Each row is where one point has got to under a steady rotation. How many ticks took it there?
The counts run from 0 to 691.
[109 178 175 136 107 118 142 127 157 146  94 183  89 141 117 105 141 119
 143 148 117 154 116  93 135  88 105  78 105 153 120 142 121 135 142  94
 110 133 141 114 116 123  90  67 120 142 104 154 109 169 144 114 148  69]	674
[163 171 197 129 121  99 145 114 129 101 105 184 156 135 105 106 157 142
 140 112  92 209 130  90 168  79 119  83 103 134 140 125 104 112 133  96
 147 138 142 114 131 138 111 123 130 159 131 132 136 135 120 118 107  92]	295
[124 163 160  95 118 100 143 145 147 111 109 182 101 114 114 104 153 118
 139 149 123 183 110  76 154  84 105  61  84 130 129 128 137 119 128  85
 132 147 145 103 129 128  90  85 134 158 100 112 133 143 151 138 134  99]	79
[113 165 161 124  95  88 158 114 157 101 144 160  95 143 138 143 134 117
 133 132 132 143 104 115 162  71 124  68 119 137 113 142 127 136  93 123
  92 122 151 135 113 116 103  83  82 148  86 147 142 171 152  87 123  88]	23
[ 86 148 179 160  94  95 123 127 107 100 121 163 108 107 114 115 133 133
 106  98 120 205 126  89 130 107 153  60 100 141 134 136 101 109 133 106
 142 131 163 126 107 110 119 133 118 148 124 118 143 154 127 140 138  71]	101
[159 147 184 128 107 113 142 110 141  93 116 170 159 136 132 149 136 130
 111 102  92 169 117 103 178  82 134  55 134 149 132 148  90 143 113 150
 116 131 141 113 117 139 111 122 135 139 100 117 160 156 123 100 120  96]	93
[131 138 163 133  83 108 158 140 134 104 112 191 110 100 144 110 130 142
 110 131 134 190 114  95 165  88 121  83 110 128 140 120 125  90 148  73
 129 160 176 128 116 114 123 109 104 156 116 127 155 135 128 155 122  73]	142
[111 134 159 161  72  81 150 126 132 102 144 156 151 133 143 140 118 134
  98  94 116 181 124  97 163  86 150  55 130 153 126 141  81 129 124 138
 121 132 167 143 113 113 112 143  83 150 115 128 161 140 127  86 125  95]	443
[ 86 149 156 148  95 127 160 131 124  88 117 167 101 117 123 128 134 130
  91 124 133 180 131  97 165  77 137  62 109 124 111 159  86 137 107 117
 120 136 181 166 111 121 150 114  88 139 112  98 128 148  92 119 125  88]	241
[113 138 149 153 103 144 145 146 136  78 127 155 140 113 123 127 132 147
 104 118 107 171 129 108 184  62 137  87 123 150 112 148  90 150 104 132
 132 133 178 147  96 141 147  86  85 140 119 118 128 139  81 126 117  70]	242
[131 171 180 153  80 137 134 133 128 107 128 161 137 130 118 133 123 148
  92 131 109 166  96 110 139 129 166  81 105 140 169 120 127 127 107 123
 121 104 174 113  82 125 118  86 111 152 115 122 135 173 148 112 147  52]	407
[101 135 149 151  84 113 163 155 152  97 133 170 125 103 148 135 121 133
 118 123 140 167 120  87 172  98 118  80 133 144 120 158  85 128 137 118
 128 152 156 148 125  96 117  89  88 135 107 143 134 147 125 107 101  73]	484
[127 175 160 165 109 135 151 139 135 109  85 182 149 152  98 129 145 137
 131 143 115 169 108 101 158  80 125  60  88 148 120 163  97 178 116 108
 143 129 155 138 112 146 115  85 124 156 136 117 106 142 113 130 143  70]	237
[112 175 201 138 131 134 133 119 144  88 140 126 137 122 124 141 148 137
 127 127  97 165 114  92 165 108 136  50  93 135 128 149 123 151  92 139
 128 114 146 136 129 161 146  61 101 152 138  93 142 142 114 116 137  86]	305
[ 76 167 189 142 113 128 135 125 130  84 149 155 147  94 127 142 126 111
 141 142 128 160 112  49 156 125 145  55 116 143 148 144  87 147 106 127
 130 117 109 113 129 104 109  89 125 191  96 112 147 153 130 118 117  94]	414
[125 149 161 155  81 123 140 134 116 122 162 135 171 127 146 120 133 122
 124  99 109 192 115 103 164  82 152  79 119 142 127 118 106 104 111 117
 142 148 158 153 104 106 132  99  85 169 122 124 172 146 169 103 131  92]	159
[ 90 177 154 146 101 130 158 141 132 109 176 152 123 134 120  99 121 143
 108 129 110 138 126  84 173 112 129  60 105 156 118 146 111 162  99 123
 141 129 161 146 115 134 120  68  89 145 141  95 108 183 142 105 123  99]	614
[110 168 137 143  99 104 140 149 137 118  88 187 117 136 104 113 155 142
 124 129 131 175 113 102 160  94 122  41  79 138 119 157 106 145 130  96
 132 131 172 158 108 127 122  92 106 151 125 107 117 125 125 119 148  84]	236
[140 135 165 140 102 136 130 147 132  82 117 178 156 126 125  96 142 144
 117 105  99 173 136  91 155  78 118  91 121 175 124 139  91 131 111  90
 148 137 141 111  71 117 123 104 128 144  88 128 142 155 121 126 114  60]	382
[114 147 154 121  83 113 151 115 121 106 141 170 115 121 125 100 137 128
 107 119 122 184 130 108 161  85 138  70 110 128 124 109 124 105 101  90
  87 121 147 139  94  85 128  92 101 152  90 115 167 181 160 129 128 100]	468
[112 146 175 104  85 114 155  90 137 125 124 165 120 122 157 119 116 139
 113 130 109 186 137 121 166  56 159  83 132 125 112  97 121 124 117 116
 101 134 168 126 150 121 100  88  88 174 106 156 145 145 130 140 129  93]	400
[127 144 140 130  83 109 161 145 155 104 121 171 116 144 135 122 129 141
 107 132 126 138 123 117 173  72 114  69 111 138  95 139 119 143  97 105
 118 122 176 119  87 122 118  75  92 129  86 128 135 170 122  94 118  77]	179
[104 171 169 115 121 119 178 132 130 101  98 177  89 129 122 121 154 101
 147 153 128 173 122  72 171  68  96  72 102 122 123 146 107 129 123 108
 118 151 147 147 119 121 130 119 142 169 121  87 130 152 107 129 119 104]	84
[ 94 152 163 141  99  90 173 114 138  88 104 172  91 123 126 141 143 122
 110 152 130 175 136  94 162  91 128  61 107 128 121 156 106 123 128 110
  99 153 156 162 122 114 138 126 103 173 127 115 145 144  81 113 135  92]	240
[ 92 169 181 134 105 106 152 131 130 119  84 177  69 118 108 112 133 116
 122 117 120 166 135  78 145 105 112  39  88 157 126 146 119 135 136 109
 136 132 149 106 123 136 113 113 139 142  95 105 118 144 109 119 138  92]	38
[ 74 186 192 129 102 117 133 114 154 141 134 146  93 115 147 109 130 118
 151 137 109 181 133  86 136  96 132  82 101 145 137 122 114 137 123 121
 124 120 142 118 145 123 106  54 112 175 108 159 130 151 140 119 136  90]	260
[154 159 169 142  98 108 140 132 136 114 152 158 180 116 134 119 137 157
 105 116 108 174 110  90 170 115 150  69  86 130 144 116 129 118 125  95
 146 137 163 133 130 141 117  89  94 173 143 106 168 132 149 126 133  98]	206
[133 162 166 142 120 123 115 146 135  99 129 176 158 120 114 107 136 143
 103 112 112 169 102  81 139 109 145  50  86 139 106 150 119 144  96  91
 158 123 147 105 102 132 107  85 106 141 112 113 125 166 168 132 144  81]	516
[146 141 195 121  94 123 168 108 129 117  96 176 124 119 136 134 135 128
 101 121  79 166 125  99 170 105 138  58 108 135 149 113 133 115 144  98
 118 148 158 122 129 139 116 123 136 180  96 106 179 133 110 127 147  96]	689
[141 140 165 140  77 111 130 153 133 112 146 139 150 133 148 125 129 155
  91 109  88 172 136 104 181  70 133  74 108 161 124 120 115 110 114 137
 128 141 169 125 100 136 130  89  87 155 115 124 165 137 107  91 136  81]	247
[129 158 132 135  99 108 147 178 120 122 122 190 144 150 111 108 135 135
 119 155 127 164 104  88 155  88 128  72  81 151 145 130 112 170 112  97
 132 116 171 111  89 133 102 121 121 166 102 105 131 153 141 112 145 116]	278
[118 150 180 133 123  88 145 128 155 104 113 173  91 119 123 121 174 119
 139 146 113 176 112  75 163 110 110  58 120 166 142 166 127 114 143 115
 116 160 132 110 122 127 110  92 115 139 122 140 134 154 124 121 141  68]	234
[120 178 146 138  80 129 158 126 128 127 142 148 153 154 137 111 122 137
 117 128 118 160 128 118 161  75 133  84  85 116 108 112 111 143  77  95
 118 113 164 148 111 109 122  77  99 169  99 111 139 160 140  92 121 105]	464
[ 93 166 170 109 119 114 142 136 148  99 165 136 105 114 142 118 138 105
 160 136 114 171 118  71 168  76  97  66 107 136 145 119 106 138  98 126
 128 131 123 120 120 121 111  79 122 178  85 124 161 143 143 107 118 103]	218
[ 94 139 184 135  73 129 168 122 148 101 133 147 106  84 150 129 111 119
 128 108 123 171 121  95 164  99 132  83 130 136 138 113 104 105 131 119
 132 147 149 142 136 114 129 106  92 175  98 149 164 128 126 128 126  68]	2
[137 132 131 127  78 109 154 152 136 109 133 171 144 141 138 129 143 136
 104 117 120 167 121 114 174  77 118  54 117 157 118 132 101 120 121 131
  91 128 163 144 104 105 115  79 109 125  87 117 172 140 119  90 122  93]	531
[122 152 186 133 110 131 145 110 142 114 104 170 109 110 123 110 157 108
 126 100 109 168 116  74 153  84 110  67 134 152 119 145 108  98 131  92
 148 173 119 125 116 111 105 102 114 136  99 126 131 176 152 146 144  79]	229
[112 160 167 158  79 124 165 136 146  97 108 162  81 124 128 156 148 114
 124 124 135 172  85 119 163  87 124  81 138 150 142 142  95 127 116 129
  86 141 175 132  95 119 137 108 112 152 113 135 143 149 112 105 131  50]	437
[100 171 180 139 108 127 156 114 141 113 118 144 111 127 130 131 150  95
 146 161 142 170  94  86 144  90 119  96 105 136 157 119 113 112 118  96
 107 135 123 113  99 106 102  99 136 197 100 117 151 162 149 111 137  86]	565
[149 140 161 136 109 124 157 122 141  89 105 174 178 151 130 149 153 127
 120 147 115 149 130  95 186  77 134  66 110 132 117 152 104 125 125 115
 106 141 129 118 107 105 107  81 124 158  76 105 162 145 113 102 120 105]	181
[111 156 146 176 102 117 144 165 143 120  97 181 133 134 119 118 130 139
 129 139 137 179 128 112 145  97 121  75  93 154 134 143  81 140 129 107
 125 115 166 124  90 106 111  82 113 142 113 146 116 124  99 101 121  56]	40
